Each run below is a few steps of one of 6 hidden systems, one row a step.
j_281, path 1:
[[  7   6 -21 -36  -7  12   0  34   5  37  27 -20 -47 -15  18 -29 -23   9]
 [ 44   3  11 -23 -29   8  11  -1 -13  18  -2 -57 -20   8 -13  11  -5 -39]
 [  7 -18  16 -24 -35  24 -43 -26  21 -13  24 -16 -21  -7 -37  12 -33   5]
 [ 13  23  40 -10  -1 -17  25 -16   0 -21  25 -28 -21  -4   5  23 -26  48]
 [  0   1   7   2  -5   7  18 -14  45 -27 -47 -23   2  10 -26  51   8  17]
 [-35  -7  38   8  11 -33 -25 -26  17 -13 -17  29  21   7  15  37 -33   2]
 [ -3  -8 -18  52  38 -33  25 -12  -6 -23   0  19  16  33  -6  10   2  33]
 [-50  15 -11  20  26 -21   4  13  31 -22 -35  11  13  -1   6 -32  29 -18]
 [-12  -7 -37  13  -6 -19  -5  41 -31  -5  -7  33  36  -1  39  -3 -16 -28]
 [ -5 -25 -19  -2   9  12  37  11 -23  15  24  35   2  11 -22 -48  20 -31]
 [  9  17   5  -6 -19  23 -23  16 -35 -17  15  -6   9 -32  10 -48  45 -18]]
j_638, path 2:
[[-12  20 -23 -29  19  14  27 -43   7  23 -34 -14 -25  18   0   6  43  -1]
 [-21  28   5  20  -9 -14 -44  40  19  16  -6 -18  38   4   8 -28 -27 -19]
 [ 26 -37 -33  -6  22  -6   7 -13 -35  38  20  19 -25 -15 -11   9 -29  15]
 [ -2  21  21 -11   8 -18   9 -24  -4 -20 -11 -45 -24  49   2 -26  27 -23]
 [  8 -11 -24  11 -40  11 -33  47  31 -15  24  -9  -3 -26  -2  -6 -37 -11]
 [  2   2  17 -33   1  -5  51 -42 -32   5  28  12 -10  -4  -6  29 -25  18]
 [  8  -5  33   9  -6  12 -22  11  18 -42 -34 -28  19  37 -33 -10  29   8]
 [ -3 -22   8   9  -4  -2  -3  26  40   4  12  42 -23 -52  32  20 -16  -1]
 [  7  39  -7  10   5   5  37 -45 -19   8  -6  -9  21  23   7  39  22  33]
 [-36 -14  -6  13  17   4 -17  31  38  -3 -36  14  28  14 -35 -35   8 -15]
 [ 16  -7  -5  27  24 -39  -1  -1 -34  12  18  21 -10 -46  45  11 -10  -2]]
j_57, path 3, 11 rows:
[[-50  10 -30  -6  -4  10  31  -1  32 -12 -10  10  14 -34 -38 -21   6 -22]
 [  8  -1   7 -13  -5 -24 -18  14 -53 -39 -27 -10  32 -18  16  28 -26  11]
 [ 24 -52   5  -9  -9  32  15  23  17 -12   2  41 -28  35   1   9  20   5]
 [-22  39  53  25   5  -5  11 -41  13  -4   9  13  26  -6   7   1  33  -5]
 [  5   8 -53  -5  10  28 -17  10 -14  46 -21   8  28 -23  -8  11   1  34]
 [ 12 -24  40 -29  29 -32  30  21 -11  27 -25 -12 -24  -3   6  -5 -14 -33]
 [ 24  -2  -7  42   0  -4 -58 -18   0  -4  13 -10 -18  40  23 -16  28  -7]
 [-38  29 -13 -19 -10  12  21   1  20  29  49  17 -13 -17   9 -35 -22   7]
 [ 19  20 -25  -6 -15 -10  13  -8 -35 -17 -22 -62  17 -22 -29   5  -2 -25]
 [-16 -50   0 -29  -9   1 -49  24  16 -29 -16  22 -18  11  -4  -8 -28  -6]
 [ 26  13  48  12 -27   4  24 -16  -5 -27  53   1  -6  13  13  19  -3  20]]
j_957, path 4 (11 x 18):
[[-48  -7  -8 -17  10 -27  17  12  15  10 -37  31  20  26  18  13 -29 -36]
 [  8 -29 -24  39  14 -14 -30  -4 -43  -6  24  31  17  21  -6 -29   2 -13]
 [-11  18 -20  -3  -7  26  15   5   2 -21  25   9 -28 -26  16 -47  52  -3]
 [-10  39  22 -26 -42  11  17  32 -11 -10 -12 -14  46 -13  18  10  -7 -27]
 [ 20 -48  -2 -36 -19  28 -15   1 -23  32  -5  27  10   1 -28  18 -23 -22]
 [ 21  -4  45 -11  19  13 -30 -34 -27   3  19  -2 -26  16  -4 -25  32  33]
 [ 22  41   3  14 -18  21 -18  20  43  16  -4 -50 -12 -15  16   9  14  20]
 [-15  11   6 -22   0 -23  23 -22  17  41  -8  -9  -4 -10   4  42 -53 -17]
 [  7 -29 -13  11  40 -28 -15 -11 -19   7 -12 -17  -2  54 -38 -15 -22  14]
 [ -4  -6  -1  38  13 -17 -14  11  40 -32  30  -3 -51  -8  14 -35  11  12]
 [-13  39 -26  12 -29 -15  48  -8   5 -43   4 -23  13 -12  16  29  -5 -15]]
j_813, path 5, 11 rows:
[[ 47 -41  19  19 -20  23 -15  40   7   1  29  15   1 -31 -20   8 -16  13]
 [ -6   1  20 -41 -13  26   4 -58   3 -34  -1  -8 -26  -8 -23  18  21  17]
 [-19  19  26   1  -7  16 -12  31  26  -1 -34   8  54  36  -6  15  -8  30]
 [  7 -18  26  15  26 -20  16 -16  17  30  -5  27  -8 -55   7  41 -12  -2]
 [-22  17 -10  15  39 -27   7 -53  -5 -14 -22 -12  -7  42  -5  -6  29  11]
 [ -8  25 -11  47   8 -15  16  60  33  14   4  -2  18  -5  24 -24   1  -2]
 [-10   0 -52 -11  -1 -20  23 -29 -26   4  13   1 -23 -47  13   7 -12 -35]
 [ -2 -10 -18   1  -5  -1  -3  13 -36 -24   1  -3  18  62 -18 -42   8 -23]
 [ 40 -12  12  10 -27  28 -13  47  -3   1  30   6  -6 -50  12 -14  14  -4]
 [-13   0 -15 -63 -23  37  -7 -46 -18 -10   1  11 -22   3  -1  16   9   8]
 [  9   2  52 -10 -11  17 -15  31   0  26 -13   6  45  47  -8   2 -13   4]]
j_638, path 6:
[[  8 -29  -9  43  37 -24  -9 -43  -3   5  23  18 -33  -8 -10 -21  23 -13]
 [-16  41 -41   3   1 -12  11  12   3 -36   8 -36 -26   2  27 -33  18  15]
 [ -7  -1 -34 -28 -36   9  29  43 -20  -1   2   3  30  -6  -7   3 -39 -33]
 [  6 -27  37 -20  -6  -1 -21 -48 -50 -13  11  21  16   1 -22   5  -2 -21]
 [ 16  -4  32  -5  -4  30 -33  12  17 -27  13  -2 -35  -2   7 -31  45  31]
 [  3  32  -1 -22 -22  21  32  27  33  27 -11 -14  -5 -46  22  26  -2   0]
 [-14  11   8 -15   3   2 -16 -26  -7  31 -32   0  49  26 -19  40 -32  13]
 [ 10 -39  32  34  46 -16 -27   7  16  24   0  22 -11  25 -15 -28   8  11]
 [ 17  12 -32  34  19 -27  13  -8  21   1   0 -31 -51 -22  33   5  21  -3]
 [-36  35 -56 -10 -24  -6  21   7   8  -8   2 -15  18  39   7   4 -35  -8]
 [  3 -34  13  12   0 -17   7   6 -36  -8  23  19  34   3 -47 -22 -32 -26]]
j_931, path 7 (11 x 18):
[[-29  20 -61 -20 -11  21   5  15  20  29 -12  27  12   4  34  21 -11  14]
 [  3   2  35   4  23 -30  50   4 -42  12 -10  -2  41   9 -17  -3  -9 -19]
 [  4 -44 -34  19  11   3 -41  -5  -8 -29  -5  22 -20   3  -5 -29  33 -19]
 [  6  46  10  -3 -30  16  24  25  -3   1  50  -4  -9 -19  46 -16   7   7]
 [ 18   0 -22  -8 -11  32   7 -36 -12  27 -27 -16  31 -13 -50  34  11 -11]
 [-33 -22  38 -52  14 -12 -24  12 -10  -1 -12  22 -16 -18   9 -31 -15 -18]
 [ 65 -12  14  29   1  -5 -18   7 -13  -4  26 -34 -33  15   6   8   4  33]
 [-29  25  -8  -2 -13  28   9 -13  75  19 -11  -5 -14   3  -7   4  20 -11]
 [-22  26   4 -16   9 -38 -22 -24 -34  14  -7 -17  32   6   8  18 -54   6]
 [ 15 -56 -23   8  29  -8  18  42  14   2 -13  12 -22  19 -29 -14 -13   8]
 [-10  31  25  34 -17 -20   5  -5  20 -55  17 -21  -5   9  24 -16  24 -24]]
j_931, path 8 (11 x 18):
[[ 14 -24  32 -25 -47  33 -39 -11  13   3   3  15   0   6   0  30  -9 -32]
 [ -1  -7  39 -16  15   2   3 -41   7  13  39  12 -29 -19 -18   6 -23  43]
 [  0  13   0  -4  30  -2 -21   7  24  -8 -43 -43 -11  -2 -19   0  11  57]
 [ -6   7  14   9   2 -25 -14  31  39  21 -38  -4   1  21  48  32 -20 -20]
 [ -4 -12 -14  31  17 -30  25 -37  -2  12  23  20  -4  61   1  15 -22  -6]
 [-39  16 -36  29  23 -10   4  12   6 -19  11   6  20   4 -28 -55   6  19]
 [  7  18 -40  15 -19 -15  12  42 -22 -25 -12 -17  24 -40  28  11  -4 -23]
 [ 11 -27  -3 -23 -37  29  40  -1 -20 -17   3  32  12  21  -3  23  10 -40]
 [ -6  -9  43   1  -4  17 -22 -30 -25 -19  38  33  18 -25 -28 -28  17   9]
 [ 22   2 -13 -17   9  22 -16   7  -7   0  -6  -7 -27 -63  11   6  23  46]
 [ 17  17  42 -37  -4  17  15   9  12  28 -43 -19  -5  16  24  30  22  -5]]
j_957, path 9, 11 rows:
[[ 19 -13  27  -1 -34   8 -18 -28 -14  14  30   9  -6   5  11   7   0 -65]
 [  1  21 -18 -32 -17  37 -26 -34 -19   7  18 -31   0   1 -44 -21   2  23]
 [ 19   9  56 -19   0   6  18  45  21  18  15 -24 -14 -17  -8 -15 -22  29]
 [ 35 -21  11 -13  -8 -20  -8 -16   1  -6 -30 -39 -30   4   6  52 -19 -19]
 [-20  -1  -5   8   5   2 -24 -45  37  -1  15   6 -11  51 -20  15 -25  36]
 [ 12  11   3  61  32 -28  24   3  17  -4  16 -23   3 -32 -29 -14   1  26]
 [-29  -5 -33 -19  18 -28  28  16  20 -32 -47  -6 -23 -18  19  18  -5  -1]
 [-18 -16   1  28  -5 -20   4   7  -1 -30   2  44  36  51  19  19 -20  -8]
 [  1 -24 -36  41   7  15  -3 -21  -8 -13  15  34   8 -31 -27 -19  45 -18]
 [-35  37   4 -31   1  11  16  18 -20 -25 -10  15  17 -33  29 -23  29  24]
 [ 26 -10   9  -6 -25  20   5  54 -12  25 -21  19  37   5  26  24   0 -28]]
j_813, path 10 (11 x 18):
[[ -8 -30  15  15  22 -25  15  27 -16 -13 -10  56  27 -16  23  21 -19  10]
 [ 29  -7 -10  33  16   1  30 -48  -9   1  -8   2 -19   8   1  19  57 -18]
 [-46  41 -10  15   0  13 -16   9  26   4   4  12  21   7  13 -49  33  -8]
 [  1  16 -25 -21   5  -8  29  26 -44  35  13  18  14 -37  35   4 -25   8]
 [ 18 -32  -7 -25  10  -6  -3 -13 -31  16 -26 -10 -26  36  -4 -12  18 -52]
 [ 18   8  18  25 -15   9 -64  21   2  -4  37  -5  -7  13  27 -36  10  10]
 [  8  10 -24 -42 -18  35  18  -2   8  31  30  -6 -31 -21  -6   8 -22  34]
 [-13   2  37 -51 -14 -10  -9  -2  -9  -2 -33 -33  14  32 -19   4 -30 -29]
 [ 30 -37  18  34  14 -14 -55  21  10  -4  -3   5   2  -8  -4  19 -24  32]
 [  4   1  10   2   3   3  37 -40  39 -19  23  -8 -52   6 -10  18   8  28]
 [-33  49  -4   7 -14  -3   3   3  31 -10 -29 -37  48  10 -22   5 -13  -3]]
j_57, path 11, 11 rows:
[[ 23 -18 -21  44  31  -5   8 -54   3  18   6   3 -17  27 -30  11  24  10]
 [-43  30   6   9  42 -28   0  29  22  14  -6  -5   6  -9   6 -47  -9  31]
 [ 34  10 -43  16 -17 -17  14  32 -16   8   0 -28  -8 -13  46  23 -12 -25]
 [-35 -27 -21 -18   1 -13   9 -24  -2 -17  -2  28 -17  43  -6 -18  -1 -47]
 [  1  19  18  22 -13   3 -13  15 -37 -39  42   4  33 -11  -7 -40   6  19]
 [  1  -4 -26 -39 -24  40  22  11  11 -14 -13  10 -24 -52   7  15  27   7]
 [ -8   5  49 -37 -15   1  -8 -16 -15  -4 -39  -7  33  34  -1  27  -5 -24]
 [ 34 -38  12  33   2  28 -38  -2   3  29  24  32  13  -5 -28   3   2  21]
 [ -5  23  30 -16  39 -12  30 -29  14  21   1 -14 -39 -28   7   0  16  36]
 [  9  29 -26  12   0  -1 -27  25  20  35 -39 -48  18  33   7   5  -5  -6]
 [ -8 -30  -9  12   7 -34  -4   1   7  26  29  23 -19 -12   6  -3 -51 -41]]
j_281, path 12:
[[-17 -14  -3 -22   0   4   9   5  35  -9  21  -8 -28  40 -39 -19 -41  31]
 [ 13  17  45  18  -6 -37  21   3   1 -43  -7 -41  -1 -26   7  13  -1 -21]
 [-25 -20 -39 -19 -28  19   2 -16  22 -44 -12  29   4  14 -11  40 -19  12]
 [-20  16  69   8  15 -24  32  -1  -8  -3  11  23  33  15   2  -8  -5   6]
 [ 10 -19 -35  41  13  10  -1  -6   0 -37 -28  20  19 -27 -16  18  42  21]
 [-52  19   8 -31  21  -7  -1   6   6  23 -13  44   4  13  47 -19   8  -1]
 [ 42  -5 -21  52   8  -3   5  26 -28  27  -3   2  36  15   3   2  19 -15]
 [-33 -10 -30 -17  16  13 -24 -17  10  26   7  19 -24 -30 -18 -50  17 -19]
 [ 31  25  -2 -13 -11  -7 -12  42 -49   9  15 -32   0  12  43 -21  -7   4]
 [ 22 -25 -21 -10 -22  37  22  11  38  29  11  -6 -30 -12 -35  -3   3 -28]
 [  0  22  36 -38 -19  -6 -32 -38 -41  -4  16 -29  -1 -14   4  -1 -15 -14]]

Which system made each of these runs?
path 13 (2 x 18):
[[ 15 -16 -11   2 -24  22   5   7  10  26  14   7 -12  58   2 -19  14 -54]
 [-11  18   2  13 -12  -7 -26 -39   3  -2  41 -23  -8 -54 -27 -21 -19 -16]]

j_638
path 14 (2 x 18):
[[ 43 -22  25 -10  10 -18   9  30 -44  10  -3 -32 -10  41  -5 -18 -10 -12]
 [ -5 -12   3  28  -6  11 -39 -12  40 -10  26  12 -40  -7  12 -32  33 -23]]

j_57
path 15, 2 rows:
[[-12   0  -9  15  -3  -2  61 -39  19  -2  16  18 -12  35 -11  10  16 -36]
 [-36  21 -18   1   2  -2 -40 -12 -32 -20  14   6  41  -2 -21 -41  -8  18]]

j_931
path 16, 2 rows:
[[-24   1  28 -21  37 -11 -14  29  -1   0  -6  -2   4  -3 -24 -48 -16  51]
 [ 39  -6  -6  43   7 -25 -16  25  21 -13 -29 -37 -18 -14  24  27   9  -6]]

j_931
path 17, 2 rows:
[[ -1   8  -7  -5 -30  21  46   0 -23 -33  47  35  16  -9   4   8  -5  24]
 [  1  -5  12  -3   0  31   5  -6 -18 -22 -27  14  43 -45 -39   7  37  19]]

j_931
path 18 (2 x 18):
[[  3  -1  22   0 -17  16  34  -6 -22 -42  18  30  33  39 -10  18   4  28]
 [ 16  -7  23  12  -4  34  10   7  24  18 -34   9  29 -41 -26  20  43 -14]]

j_813
path 19 (2 x 18):
[[-35  15   7  10   8 -17  21  -8   1  27   7   7  51  19 -41  -8 -41  -8]
 [ -8 -37 -37  15  26 -38  -9  10 -20 -45 -13   1 -10 -24 -16 -18 -13  -2]]

j_931
path 20:
[[ 14  23  22  -7  -4  -2 -38 -45 -39   6   9 -15   8 -46  15  22   4  15]
 [ 13 -26  -7 -47  20  29   7  23  14  43 -28  10 -31   6  -5   3   7  26]]

j_931
path 21 (2 x 18):
[[  0 -11 -64 -28  15  12  11   1  -6  14 -15 -15 -38  32 -11 -23  13   8]
 [  1  19  37  -4 -39  -9 -14  38   0  -9  28 -16   6  10  31 -20 -23 -43]]

j_813
path 22, 2 rows:
[[ -5  -5  40 -27  -3 -35  44   0  -7 -20  17 -19 -22   0  -7   0 -40 -23]
 [ 20 -36 -17   3 -20   8 -24   1   3 -53 -13 -22  -4  40 -43  11 -12   5]]

j_957
path 23:
[[ -6   7  38 -28   1  12  43  -6 -21   5  38  13 -14 -34 -14 -41  13 -10]
 [ 10  12 -17 -35  -3  14 -28  18 -36 -10 -56 -26  20   7  14   9  21  16]]

j_813
path 24:
[[ -7 -31  22   6  11  -2   8  13 -31  12  21  63  33  28  -1 -15 -11  -4]
 [ 12   5  -9  40  24   8  12 -11 -18 -14  12  12  -3 -25  -5 -36  67   5]]

j_281
path 25:
[[-39  20  23 -44  -4 -17  24  25   1 -35 -20 -27  12  14 -15 -19 -32   4]
 [ 33 -43   1  42 -14  -9 -41  20   5 -28  -4   2  17   2 -16  30 -25  -4]]

j_931
path 26, 2 rows:
[[ -8  -1 -17 -26  -9 -36   4   8 -19  -6 -11  -3 -17 -22  53  31 -38 -34]
 [ 26 -27  11  -3 -10  21  28   5 -11  -9  20   8   3  70 -34  -4   0  10]]

j_931
path 27, 2 rows:
[[-20  39 -36 -27 -22  25  31  10   4  35 -22  -4  37   1   5  25 -14   0]
 [ 17 -48  13   4  17 -25  -1   4 -29  10 -29   3  21 -10 -35   7 -18 -46]]

j_57
path 28 (2 x 18):
[[ 13 -16  41 -10  -8  16  14 -30   6   4   9 -14  -8 -30 -57 -10  15 -33]
 [-10  -2   5 -43 -12   9 -65 -16  -3 -20   1 -18 -33 -18   8  -7 -11  20]]

j_931
path 29:
[[ 11  11  32  12 -23   9 -43  13 -17  -7  34   4   4  20  31 -39  20 -27]
 [ 23   2 -31 -30 -10  46 -13   9 -11  38  23   3 -18 -25  -3  -2  -3  42]]

j_813
path 30, 2 rows:
[[-11 -21 -10 -29  -3  33  31  -3  31 -24   0   4 -36  20 -41 -23  24  10]
 [ -6  40  36  -4 -40   4 -12  17  -6 -26  -9 -14  50 -16  23  23 -10  -6]]

j_813
path 31, 2 rows:
[[-10   0 -52  19   3  11  43   6 -25 -15  13  20  32 -23 -37 -22  13   4]
 [-22   0  24 -48   8  16  -1  35 -25  -7 -27  19  10 -23  10 -43  32  -9]]

j_281
